In the data rows, 128 means zero.
Here are some points, one per row:
[ 97 145 112 148  99 133 103 112 143  74 110 126 164 130 145 177 169 122
 130 134 143 179 176 123  99 136 136 158  80 182 110 154 153  79 175 135
 104 128 176 156 121 155  82 118 161 155 143 125]
[134 149 158  94 129 109  80 164 154 138  72  73 112  94 117 194 166 141
 127  44 117 151 150 113 150  89 167 169 109 108 159 159  87 181 123 160
 157  67 104 138  88 138 140 122 138  78 159 111]
[135 139 137 101 114 124  59  96 133  81 120 142 157 126 118 148 176 116
  94 147 112  57 141 169 137 109  97  88 190  99 138 130  89 113 153 181
 184  57 192  95 143 104  90 103 110 112 112 175]
[ 84 115 147 127 171 193 107 111  45 151  96 114  98 113 147 126 131 127
 172 125 148 110 109 140 161 132 133 175 144 105  79  80 112 159 105 148
 149 113 152 209 120 136  79 136  95 133 107  60]
[102 127 139 124 111 108 138  97 165  88  89 157 139 153 177  92 115 171
 110 132 116 140  99 112 143  74 160 104 121 171  97  68  98 125  78 134
 104 105 162 131  82  69 183 123 156 148 106  80]
[102 163  58 173 121 165  99 119 119 128 174 128 128  73 128 111 105  71
  59 125  97 146  80 151 139  91 112 110 106 183 162 137 135 109  62 120
 160 138 146 120 115  91 151 159  94  81 131  88]
[204 130 179 139 134 133 118 143 124 108 187 130 128 107 143 116 153 108
 184 131 137 142 160  96 143 164  61 138 137 109 129 124 131 111  55  75
 114  88 107 166 154  75  94  89 102  46 162 112]
[177 130 132 151 116 134 106 108 150 155 156 139 124  82 142 127 128 190
  99 102  92 133  88  78 112 136 139 184 144 116 156  55 109 106 135 109
  98 169 168  82 199 143 176 113 125 140 112 133]
[189 120 124 168  85 101 148 160  84  72  79 122  95 142  88 189  91 160
 136  88 139 172 127 147 157 135  80 108  91 102 101 146 136  91 149 113
 130 134 166 120 129 133 147  89 106 166 103 107]
[ 83 184  92 109 128 102 143 112 168 192 142  94 122  78  84 124  86 164
 177 136 158 130  99  88  72 110 122 103 112 152  88  94 197  95 142 110
 114  83 150 111 130 117  53 128 119  99 159 136]
[163 124 147 149 122 147  95 167 170 186 155 132 115 131 117 150 156 125
 112 132 208 127 187  81  70 105 137 137 135 104 123 169 155 169  86 141
  89 159 166 151  76 141 144 131  90 167 110  93]
[119 115  82 167 193 110 156  64 131 146 175 106 137 151 121 128 138 161
 200 122 113 139 120 211 125 113 145 116 167  99 174 193  98  82 105 124
 109 129 159 128  97 111 101 162 120 163 157 151]
[104 142 147 147 109  78 116 154 145 153 157 108 156 163  95 124 146 124
 146 145  82 121 100  84 138 158 156  41  58  66  96 135  81 135 112 104
 153 112 164 122 150 165 117 160 186 126  55 102]
[ 78  99 147 121 140 156 110 202 103 127  99  92 140 120 100 104 113 133
 119 206  95 154 161 130  90 118 112 138 112 132 139 139  85  93 133 129
 120 148 149 149 163 118 170 133 167 111 187 188]
[107  97 154 138 166 109 167  72  93 148 143 117 167  88 131 183 157 139
 109  71 138 111 118 123  98 131 133  82  95 153 173 152 117 138 107 149
 152 142 126 120 204 156 111  35 142 154 183  49]
[134 185  94 111 105 139 136 144 167 106 176 141 155 120 115  76 108  50
 146  61 172  94 150 113 191 116 161 120 122 114 119 153 160 142 105 141
 164 115 138 177 182 131 178 134 170 195 166 170]
[146  88 104 148 148 160 126 135 166 172  95  81 164 111 117 190 152 114
 146 119  92  78 112 133  91 104 102 174 143 124  25 140 165 107  88 119
 136 113 101  66 132 100 161 149 157 150 104 171]
[158 106 150  92 121 182 130 157 149 110 157 132 161 114 185  77 130 162
 160 166 136 114 129 193 119  54 128  97  40  50 165 110 156 133 143 130
 134 151 102  83 134 167 103 102 124 106 113 113]
[137 125 165  95 101 126 162 135 126  74 162 123 134 135 166 171 114 112
 159 167  76 122  80  98  77 103 192 152 136 110 152 132 144 153 112  86
 137  93 157 129  60  98 171  85  93 137 163 156]
[114 159 132 186 106 157 237 153 106 178 107 139 135 140 177  80 175 154
 104  99  75 130 145  94 126 128  87 185 126 105 100 145  84 133 150 112
 185 123 154 141 158 107 114 129  88 155 123 146]
[124  82  91 104 112 132 120 102 181 172  79 126 125 139 150 104 147 100
 120 107 175 190 148 184 153 141 149 111 101  81 132 100 135 151 130  84
 201 154 123  72 119  64 107 153  94 154 150 131]
[104 109 111 129 119 135 178 152  95  90 144  30 142 177 178 105 112 163
 106 125 152 139 147 113 144 136  95 109 165 151 141  93 163 187  96 145
 121 101 139 116 146 136 116 108 181 144 159 185]
[ 85 140  97 126  99  78 129 116 114  99  86 186  76 108 129 109 188 147
 130 162 171  69 160  78 133 124 106 108 156 125 141 125 107 107  80 133
  93 130 106  73 114 124 111 113 123 153 134 114]
[135 105 110 116 114 120 156 113 144 164 133 206 169 123 129 103 153  73
 142 129 114 143 137 120  81  74  62 114 158 168 123 133  80 158 195 108
 126 118 127 191  93 149 142 105 169 106 124  97]
[107 144  47 130 186 117  57 101 133  80 111 146  97 166 165 125 144 125
  88 139 107 155 146 105  66 166  83 161 105  82 121 125 132 156 100  96
 160 106  89 139 147 160 134  97 127 140 109 140]
[136  82 125  41 158  82 125 112 120 124 167  83 190 123 111 108 117 143
 118 179 101 178 167 148 166  93 115 143 150 160  60 121 127 123 142 133
 121  97  86 141 157 130 155 138  95 168 111  61]
[122 137 150  91 118 117 155 118 129 110 194  94  76 111 103 175 108 130
 109 164 158  94 120 110 158  97  63 177 131 156 179 129  97 152 173  96
 181 169 167 118 101 150 105 155 110 152  80 150]
[ 64 154 115 133 132 120 114 145 209 124 154 126  76 147 178 129 143 137
 189 174  95 129  99 152 156 168 164 141 134 159 117 162 113 186 152 140
  99 149 100 129 162 187 122  96  71 123 125 145]
[149 129  86 135  41  93 157 104  51 132 152 154 137 141 109 137  78 116
  98 146 129  99 114 144 100 112 116 138  97  75  67 171 110 162 110 156
  84 137  51 107 105 152 108 136 102 124 169 135]
[160 111 113 150 189  93 112 103  99 154 105 168 129 120 118 101 144 136
 202 123 111 172 116 111 184 124  56 138 105 165 153 131 194 168 119 174
 138 148 142  85  66 155 172  78 168 127 101 165]
[102 113 127 127 102  99 102 110 135 112  76 138 143 167  78 118 122 192
 110 144 176 130 110 134 126 134 104 149 118 126 160 137 161 159 127  42
 157 147 143 173 168 137 140 177 128  68 168 125]
[127 117 172 148 147  91 144 114 142 103 152  86 131  95  98  99 189  79
 107 131 139 136  94 116 169 175 103  77 135 108  58 111 128 166 165 130
  91 145 168 103  99 144 151 175  98  80 156 148]
[164 149 126 168 167 122 152 152 177 128  91 120 127 121 133 134 118 107
  78 212 165 141 140 130 136  78 145 112 153 105 118 122 156 147 161 187
 101 160 162 130 179  99 120 110  91 137 167 101]
[155 117 104 116  67 178  95 119  96  93 138 134 113 106 170 160 139 118
 187 123  92 161 132 107 117 137 148  88 221 104 110 107 177 130 161 150
 141 207 134 132 154 128  96 170 194 109 124  94]
[ 78 157 135 167 148 108 108 136  53 137 148  94 149 192 118 158 177  93
 152 132 126  69 152 137  97 114 140 112 108  98 167  47 174 105 131 134
 137 177 133 165  93 120 192 143  98 141 131 120]
[143 143  78 157 149  91 125 125  98 133 127 102  98  65 183 115 117 108
 123 128 158 152 112 106  95 160 148 121 111  96 127 125 113  88 226 155
 156 107  83 158 117 114 171 111 115 102 114 136]
[107 224 138  34  95 104 166 140 138 136 109 134 108 147  86 112 141 158
 163  89 111 131 130 185  86  97 105 129 142 132 111 129 142 142 127 155
 135 193 119 138 154  83 149 102 133  93  88 135]
[191 120 143 109 109 143 127 116 118 155  54 110 129 175 184 116 152  68
 122 138 107  83 101 121 163  90 135 122  78 209 120 134 144  70 116  90
 130 147 131 141 118 211  91 141 105 106 164 146]
[114 117 185 148 108 150 140  98 115 118 113 159 127 118 124  88 182 148
 159 121 148  95 155 136 137 188 150 145 111 131 142 148 144  99 183  99
  92  96 103 107 131  73 172 148 122 146 167 118]
[ 94 129 145  73 124 155 106  67 145 107 143  83 159 146 159 115 128 128
 134  85 174 149 105  54 152 108  90 161 115  98 151 171  93  51 123 162
  60 160  98 126 139 129 143 173 113 124  81 139]
[147 131 145 152  89 137 109 131 152 115 133 102  85 147 103  90  84  85
 164 144 109 134 145 163 102 189 103 191  63 158 132 106  59 125  92 230
 132 139 154  93 118 107 109 141 159 131 165  80]
[ 92 114 146 127 141 150 127  77 135 102 113 165 195 140  50 124  68  72
 114 120 108 125 137  83 159 140 182 190 118  97 124  75 132 144 164 113
 117 168 124  95 108 117  67  55 121 124 133 159]
[163 104  97  96 160 142 124 183 153  95  76  98 101 115  81 100 100 133
 169 132  85  71  87  64 124 129 114  67 123 146 171 120 123 122 156 123
 141 110  81 147 130  99  90 155 100 214 143 102]
[119 134 115 179 103 127 119 176 168 105 174 117 124 178 102 119 133 163
  96  95 102 127 103 160 181 124 118 173 181 121 127 131 167  92 172 112
 134 104  93 109  80 159 142 104 137 128 173  42]
[139  96 152 135 112 132  95 104 147 177 171 162 117 128 139 161 108 163
 100 100 127  79 166 162 116 146  91 131  92 151 149  49 132 166 174 153
 107  82  90 154 122 135 139 189 155 152 154 148]
[140 153 140 105  66 190 119 118 117 187 112 131 163 104  82 119 149 151
 123 206 194 172  36 152 138 189 131 125 171 113 150 126 105 108  99 141
 157  97 110 153  91 172 152  82 161 176 130 157]
[158 112 117 154 149 137 201  78 147 109 116 104  84 161 128 119  95 121
 119 165 188  69 142 140 124 135 171 171 112 126 136 152 165 113 146 137
 147  68 135 145 144 120 151 118 194  57  46  95]
[150 163 123 131 124 101 145 117 122 117 118 123 176  62 171 132  65 169
 160 132 137 120 247 130 127 173 169 120 150 161 121 123  86 119 100  85
 186 147 140 101  80 179 143 161 110 129 126 124]
[ 92 100 165  92 101 138 134 119 139 177 107 128 106 153 182 157  53 111
  90  97 112 136 135 131 137 196  93  57 131 131 144 140 167 102 125 167
 114 117 143 146 113 108 164  92  67 107 112 134]
[139 128  81 134 146 122 137 192 119 130 113 129 197 118 128  57 130 174
  86  71 114 111 134 130 112 169 145 146 150 122 170 127 145 132 125 175
  86 118 151 153  72 148  61 138 113  84  94 141]
[172 143 137 164 159 113  76 110  85 170 147 136 113 211 114 114  85 148
 138 125 144 177 137  83 134  67 167 101 149 138 136 145  65 132 156 127
 129 116 116 132 138  81 110 123 139 117 144 174]
[ 81 151 143 161 102 130  98 135  89 142  81 138 118  53 107 121  90  96
 143 141  88 140 160 173 174  72 130 131 136 104 171 150 152 154 121  87
  34  71 146 128 181 154 148 144 125 146  83 138]
[156 134 203 157 141  60  88 117 164 118 128 188 158 137 160 140  74 146
 121 126 105 113  98 150 119 150 112 149 144 119 115 148 175  94  99 155
 164 139 116 198 153 124  98 156 112 161 115 157]
Along one direction, these points spread out more than along any other. For each point below, how far along it does it lie, from 0 to 99? 50 is the average, and the first point above lies past it. One standard deviation of the points above along it is 16.
[ 81 144 121 119 138 168  96 183 100 168 187 178 100 141 177 179 113 163
 118 135 143 120 117 115 193 118 131 112 101 148  78 147 129 125 154 101
 125 119 133  84 118  76  92 118 181 118 142 134] 45
[147  64  63 120  86 105 122 112 155 181 111  91 101 126 112 142 125 128
 125 143  87  70 150 123 183 137 159 126 163 111 147 141  97 126 110 110
 101 192 114 165 134 107 145  89 158  78 137 133] 44
[132 103 121  89 112  67 137 174 103 154 119 135 153 157 173 146 125  49
 143 124 148 154  76 139  84 164 137 162 170 147 182 140 136 176 133  96
  95  96 156  64 169 100 100 176 149 154 103  93] 43
[125 145 141 148 160 139 110 183 121 110 132 111 196 107 125 153 138 122
 105 150 149 101 121 161 138 173 136 114 108 189 123 175 120 150 137  98
 119 189  61 139 119  48 118  99 143 134  61 124] 49
[108 114 101 107 176 118 226 178 169 114 129 197 118 117 122 215 141 108
 119 141 131 174 137 138 169 130 118 124 122  91 147  59  98  77  85 139
 107 128 108 171 116 132 114 162 153 117 130 153] 49
[146  98 119  67 171 181 139  90 109 102 144 151  71  90 107 103 125 159
  70 125  81 123 120 130 104 154 144 112  95 110 101 197 153 175 129 113
 106 149 185 161  94 110 131 152 157 155 148 133] 47
[119  82 135 101 160 160 109 173 128 145 156 152  82 173  96  89 106 100
 129  70 149 119 172 150  81 146 140 109 164 145  96 125 110  68 125  83
 124 118 167 105 138 187 149  70  97 130  97 123] 56
[126 116 126 165  93 213 167  91 139 109 142 148 137 163  68 161 153 135
 143 139  88 182 167  89 112 133 155  82 132 176 160 141 149 159 119 164
 155  91  78 110 153 139 133 172  66 102  77 142] 48
[199 214 110  56 192 127 134 126  73 145 127 170 122 166 110 141 163 140
  87 151 115 126 131 128 154 167 177 143 120 146 129 112 134 105 123 145
 111 114 126  90 157 156 154 167 120 117 158 111] 53
[109  65 108 142 139 135 128 169 106  69 119 174 144 111 126 138 111 157
 173  88 204  98  57 136 107  98 151 125 139 162  90 137  85 152 123 163
 145 133 130 116 166 155 169 156  96  83 147 164] 46
[ 81 120 228 149 163 106 143 144 119 140 110 146  82 110 120  91 109 108
  84 133 110 141 135 107 109 106 139 132 178 110 135 169 168  95 116 150
 194 158  65  79 106 162 119 162 174 115 149 111] 52
[156 210 159 163 173 184 136 100 159  96  90  91 116 136 140 146 102 107
 111  91 142 133 101 177 100 121 102  79 162 138 117  97  71 169 130  68
  68 142  86 111 116 148 115 131 157 144 122 136] 44
[142  89 153 147  91  72 124 124  97 111 164 106  58  88 110  95 195 125
  92 101 135 166 124 165 108 104 200 139 113 182 116  80 138 104  99 123
 131 130  94 164 130 123  73 106 125 156  83 192] 53
